Which row each row swaps with, under one turn or mirror
The rows were stretched afterwards, more along some directions than others.
rofar: [ -3  23 -31  10   4  -4 -22   8 -21  19   8  -8   5   0   5 -19  -8]
mem: [ 11  -8  13  -4   3  27  33 -14   3 -10 -11  -6  -2   0  24  -6   5]
bunap: [ 10  -5 -11  14   0   4  17   3   5  14   0  -9  22 -17 -14   3  -4]
merem: [  6   2 -18  -2  23 -12   4   2   1  10  13   4   9 -10 -15   0 -19]
pitu: [  2  13 -17 -19 -20 -22  -5  -7 -11  -5   5  31  10  -3 -24  12  16]
zos: [ -4   4  -8  -6   8   0   0  -3  -6  15  -1 -31   1  -3   6 -14   3]
fanoz: [  5   2 -17   6  19 -13  -9  15  -2   2  -2 -16   3  -3  -2  -2 -12]
Rusav: [ 23  10   6 -19  -4   4   5 -13 -17  -8 -17  33 -13  21 -18  -1  13]
timal: [ 27  12  -2  16  -1  33   9   2 -18   7 -20 -15  -9   7  -4 -11   7]
Fuf: [ 25  -6  12  -3 -29   6  21   2 -28  15 -12 -16   1  -4 -26 -12  15]
tepe: [  2  -7  -5   6  -1  13   6   3  -2  -1 -14   9   7   9  -6 -10  14]
tebev: [  3 -17  13 -17   4 -20  24  -1  13   4  11 -23  11 -30 -16  12   5]
Tem: [ 32  20   3  -6 -12  33   6  -6 -41  -5 -29  14  -6  27  -2 -15  25]
nasiz: [ 26   6   1 -10  -8  14  27  -5 -25  -8 -24   4   0  33  -3 -13  14]
fov: [-10  -3 -24  29  24   2 -23  12   3  22   4 -23   7 -13  17  -6 -22]
Sor: [ 36 -10  -4 -15   9  14  29 -11 -14   7 -23  17  -3   0 -13   3  16]
poboz: [-22 -13 -17 -10   1 -21 -20   7   0  21  14  -6  14 -23 -12  -6 -16]
zama: [ -4  14   4 -17 -14   3 -13  -8 -18 -21   2  28   0   2  -6  -1  12]
reg: [  8   9   8 -15 -24   1 -13 -11 -20   2 -13   5   8   1 -17   5  20]
vipok: [  1  -7 -27  -6   7 -24  -4   7  20   5  10   3  10 -17 -21  16 -12]
bab: [ 18  -6  -7 -18   4   7  15   1 -20  10  -2 -15   0   8  -7  -7  -4]
Pakem: [  0 -10 -11  -5   2 -19   1   6   0  11   9 -31   1 -11   2  -8  -6]
raza: [ 21  -1  26   0   4  25  26  -2  -7 -14 -26   2   2   8   7   8   9]
ves: [  9   8   1 -13 -14   7 -11   1 -19 -13  -8  24  -4  14   5 -10  13]
raro: [  7  -7  23   5 -15   9  35 -10   7 -17  -9  -8  -4   9  13   4  12]
guto: [  1  -7  -7   5  14  -1  -6  12  -6   9  -5   9   7  -2 -22   9 -14]
sebeb: [-13  13 -37  17   2  -7 -22   3  -1  -1   9  -3   3  -6  -4  -4  -3]
Pagi: [  3  14 -26  18  10   1 -18  25 -27  24  -6 -17   6  16  -6 -27  -7]
kab: [ -1  12 -29   6  -5  -6 -21   1 -17  25  13 -20  15 -10  -8   3  -6]
Zitu: [ 14  -4  -9 -16  16 -16  13   3  -7  12  -2  12  11 -13 -12  -9  -7]
Tibi: [ 25  -4   7   5  14  15   7   3  -8  -3 -26  13   7   4 -12   9  -1]
Tuvin: [ 11 -13 -10 -12  -5   8   1  -3   4   0  -6  -7  -3  -5  -6   9  13]
Tuf: [  0  17 -23  17   5   0  -9  17 -21  15  -6   5   1   9 -22 -22  -2]
vivaz: [ 24  12  -7   7 -10  16  -2  -8 -19   6 -18  26   0   5 -10   1  22]
Suref: [ 19  -1  -5  -3   4  17   3  -1 -21  -1 -18  16   0 -13 -22  -1   5]
siz: [  5  12 -16   9  17  -3 -12   2  -5   4  -5  20  -9  13  13 -16   2]
Vak: [-15  -6 -13  16  -9  -6 -21  10  -3  13  20  -6   4  -8   8  -2 -18]
Fir: [ -4  21  -5   4  -3  10 -29  -8  -9  -6   7 -18  -2  -7  16  -2   1]
Sego: [ 17  11 -26  -5  -6 -12  -1   3 -18  13  -4   3  13  -8 -44   4  18]
tamar: [ 12   9  -5   9 -12   8   1  -9 -18  -6  -8  27   7  -4  -3   5   0]
Kori: [ -6   3 -33   8  14 -12  -4  -4   1  14  13 -14   6  -5  14  -1 -13]
lok: [ -5  10   4   9 -22  -6 -10  -4  -9 -10  13 -17  11  -5   8  -5  17]
pifup: [  2   4 -11   3  -6  -8 -28  12 -13  12  -1   3   0   5 -24  -4  24]
koza: [-13  -3 -22  -4   6 -28 -19   5  23  -5  13  34   2 -12 -21  18   0]
Lero: [ 30 -11   2  -4   7  11  27   5   0 -17 -20  11  -6   5  -5   5   3]
nez: [ 13  14  -9 -18  -1  16   9  -4 -25   3 -21  25  -7  20  -4  -8   9]
Pepup: [ 26 -15  14   4   3  19  33  -1  -3 -12 -17 -11  -3   7  11  -5  12]
Led: [ 20  11  -8  11   3   7  15   6 -27  10 -19  21  15   6 -22  -2   6]
tuneg: [ -9  21 -27   7  28   3  -9   4  -6   6   1  12   9   4  12  -9  -4]
bamom: [ -6   2 -13  -2   5 -19   3   8  19   2  10 -13   7 -13  -4  10  -3]

Swapped with Pepup: Pakem
Swapped with vipok: Tibi
Swapped with Zitu: nasiz
Swapped with Tuvin: fov
Swapped with zos: mem

